In the rows, 100 means zero.
Each named turn below is shown by a few rows before and after it. Which turns, in which order, take the first row of each later pair to the second? The first pair is answered.
S:
[111 97 118 103 110 105 104 101 118 85 91 90 69 97 100 126 85 88 93 88 85 94] -> [102 93 119 107 104 104 103 105 125 97 88 94 62 90 105 124 97 89 87 104 86 98]
[100 106 89 103 101 97 104 105 100 101 107 96 113 107 95 95 105 99 98 104 105 102] -> [102 107 96 106 103 96 103 99 96 92 108 97 112 107 93 97 94 102 103 96 101 98]
[118 110 96 105 82 102 95 109 115 96 64 124 85 97 106 110 92 90 94 98 105 105] -> [122 110 86 103 79 102 98 115 116 102 66 119 87 99 105 110 97 89 90 102 109 109]
[100 96 95 101 112 93 106 112 113 90 98 79 65 111 91 123 74 95 97 57 72 76] -> [84 92 116 114 103 95 100 100 122 99 88 95 51 95 99 117 81 98 95 75 68 71]
H:
[85 109 137 92 112 119 98 84 107 76 90 127 130 72 92 91 101 111 111 97 112 96] -> [92 103 146 86 124 118 103 86 122 74 91 116 104 78 91 117 92 102 104 82 98 89]
[93 84 95 104 97 103 94 90 117 102 94 101 61 103 84 119 113 92 92 102 80 96] -> [85 89 83 108 82 103 90 94 108 111 92 110 82 94 90 94 130 100 96 125 95 105]
[99 108 100 84 85 111 73 82 100 107 113 134 107 89 87 100 82 117 130 96 95 107] -> [105 102 105 81 93 110 78 83 113 109 112 123 82 92 84 121 77 107 121 83 83 103]
[118 97 80 77 108 96 110 122 98 86 111 84 100 116 89 115 88 87 93 70 90 105] -> [108 91 71 75 101 94 111 133 109 106 109 83 97 110 95 109 111 85 80 96 97 113]
U:
[122 115 95 89 101 125 105 91 108 93 91 79 105 112 109 114 105 93 103 91 111 70] -> [111 112 90 92 92 124 102 98 113 106 87 82 108 103 114 102 124 93 97 115 119 79]
[115 110 83 95 105 98 103 114 96 88 113 82 101 113 95 112 92 95 98 87 93 100] -> [95 108 80 104 89 98 98 117 102 108 105 96 106 98 103 91 119 102 90 124 104 108]
[104 81 96 75 109 90 110 105 93 86 114 92 105 107 84 130 89 104 108 83 108 115] -> [86 77 89 80 93 90 105 112 99 108 108 99 107 94 93 112 118 106 100 120 119 124]
[105 115 84 96 92 100 104 96 91 109 96 102 120 105 99 81 106 104 111 87 103 100] -> [106 114 86 96 91 101 105 94 91 107 96 103 119 105 98 82 103 104 112 85 103 100]
Then:
(two turns a pair)
[105 118 107 96 96 86 116 97 109 95 103 109 115 101 97 84 103 96 113 99 94 115] -> [105 117 116 97 96 87 114 94 109 92 103 111 110 99 98 84 100 97 115 97 91 111] => U, S
[92 107 100 104 96 88 100 108 103 115 102 106 110 109 95 84 108 103 110 102 104 106] -> [88 107 114 109 97 92 97 98 101 108 100 112 105 107 97 86 97 106 116 91 101 100] => H, S
[98 84 64 86 115 83 102 116 91 140 79 69 79 102 90 110 147 88 64 115 86 102] -> [95 108 98 113 105 92 78 68 42 93 73 119 129 92 87 62 108 121 121 90 91 84] => H, U
[102 103 67 82 101 98 117 121 101 120 111 83 108 107 93 109 108 83 90 109 110 114] -> [93 105 68 86 94 98 111 118 96 125 107 95 116 98 96 95 117 88 94 123 115 116] => S, U
[102 100 96 89 88 109 89 113 106 104 121 71 115 115 100 97 129 109 76 104 93 127] -> [98 109 110 101 84 113 79 97 88 88 118 92 134 108 98 77 116 123 97 98 95 121] => H, U
[93 96 102 106 85 94 83 107 96 115 92 107 142 81 109 69 97 87 107 111 112 91] -> [112 99 103 100 104 94 89 102 91 91 100 94 138 96 98 89 67 81 115 72 100 81] => S, H
[103 106 97 102 97 110 107 107 73 80 98 111 121 87 78 79 71 116 126 103 88 103] -> [116 97 78 84 109 106 120 131 91 90 108 80 101 102 73 109 76 99 106 94 82 109] => U, H
[118 94 66 82 94 88 114 123 99 107 114 96 121 114 93 102 111 99 102 97 110 110] -> [123 97 74 83 103 90 113 119 96 96 116 95 119 121 90 110 95 99 107 80 103 104] => H, H
[87 93 108 103 96 108 118 93 120 105 86 112 76 81 101 101 101 88 98 91 87 96] -> [93 97 76 93 92 102 125 111 113 112 96 100 101 88 99 86 120 86 96 101 102 109] => H, S
[84 106 143 106 101 106 93 85 124 103 95 128 58 89 101 113 78 121 110 105 83 92] -> [79 119 108 106 81 102 91 100 102 117 97 135 109 84 105 67 111 131 118 137 111 113] => S, H
